In the rows, zero is written as 128.
X: a few groups of rows, each row roughly a mix of its group's hidden directions
X (67 x 10)
[[112 129 167 107 131 153 148 147  97  97]
 [101 133 160 140 139  78 106 135 127 150]
 [148 103 149 153 144  96 127  86 129 108]
 [ 96 122 134 100 105 115  84 105 123 105]
 [108 142 133 154 121 113 136 175 149 164]
 [188 138 143 137 146  99 125 115 122 116]
 [ 88 134 131 142 112 117 127 174 145 157]
 [164  93 146  96 114 125 113  98 146 132]
 [164 119 151 135 137 125 115 106  85  97]
 [161 125 129 124 144 151 132  77 103 108]
 [116 132 136  93  87 139 153  88 138 125]
 [117 123 167  90 127 141 125 128 155  89]
 [110  80 133 103 117 113 137  96 156 134]
 [153  97 115 155 173 124 131 133 107 105]
 [150 140 129 140 134 163 133  72 111 129]
 [123 175 141 109  79 128 141 126 135 142]
 [100 114 130 127 173 115 162 138 135 161]
 [160 128 181 119 138 115 101 151 123 126]
 [ 85 129 163  95 119 137 121 140 105 105]
 [ 89 117 104 110 103 109  97 103 133 148]
 [154 101 137 153 144  74 135 136 136 130]
 [143 155 102 115 122 114 129 118 184 144]
 [153  93 113 142 164 134 146 116 105  97]
 [145 158 115 145 148 164 128 137  90 103]
 [131 156 159 134 151 132 130 159 159  93]
 [128 129 141 127 167  75 137 136 147 151]
 [153 143 152 173 146  98 109 112 119 113]
 [137 140 136 165 111 177 133 115  98 136]
 [ 94 122 127 101 105 123 116 151 160 165]
 [ 93 140  83 142 127 147 163 118 135 117]
 [127 190 150 139 101 127 111 130 127 137]
 [ 94 112 140  88 105 115  92 111 136 128]
 [163 122 151 131 128  97  86 137 120 157]
 [146 112 139 116 108 116 100 145  99  81]
 [ 76 154 122 133 134 146 152 147 123  99]
 [105 112 149 106  99 115 127  85 158 138]
 [152 186 139 138 104 131 143 123 108 116]
 [ 96 131 119  99 120  89 108 138 167 133]
 [132 165 152 159 112 103 100 115 140 155]
 [121 139 111 147 124  91  85 135 125 165]
 [ 69 138 120 107 120 138 132 122 150 100]
 [124 102  94 114 144 137 138 181 127 143]
 [126 115 142 107 156 114 114  75 107 112]
 [129 150  92 165 145 143 167 134 143 119]
 [ 70 141 117 127 116 115 109 138  97 139]
 [113 173 152 119  85 121 119 118 144 146]
 [ 82 119 141 127 101 112 100 164 120 125]
 [137  97 128 115 140 108 140 182 116 104]
 [141 144 116 156 134  91  90 141 139 160]
 [104 127 124 156 110 177 147 151 112 145]
 [124 171 120 128 116 134 118 181 125 151]
 [120 120 121 115 128 166 176 112 139  94]
 [117 133 162 144 126 121  99  74 138 119]
 [134 125 167 109 136 159 159 140 113  92]
 [127  66 111 108 139 120 153 121 138 125]
 [144 131 155 140 123  77 102 160 122 119]
 [162 161 140 166 110 148 119 101 119 138]
 [ 93 111 110  85 110 160 133 132 142 144]
 [137  88 137  90 102 125 113  94 117 141]
 [167 143 144 155 155 142 158 156 119 117]
 [166 121 109 138 126 152 161 171 127 118]
 [122  67 108 105 138 120 150 132 142 132]
 [128  98 152 134 166 124 145 132  82 120]
 [113 140 108 140 118 137 152 168 164 160]
 [180 160 138 147 122 101 113 118 145 132]
 [ 90 129  77 138 117 139 153 109 120 134]
 [129  69 120 135 160 103 124 134 141 132]]

one row of each group, then the others: which group is each in?
[ 85 136  88 142 114 112 115 124 107 155] | L
[122 135 107 114  79 132 106 160 152 109] | U
[111 121 145 100  91 125 140  82 150 131] | V

[132 145 164 168 109 125  99 120  96 135] | U
[126 163 106 174 151 127 144 157 128 129] | L
[133 119 154 152 143 120 110  74 126 104] | V
[188 105 126 138 128 122 129 115 113 158] | L
[123 179 153 136  97 110 110 136 140 148] | V
[171 146 136 136 126 136 114  77 116 114] | U
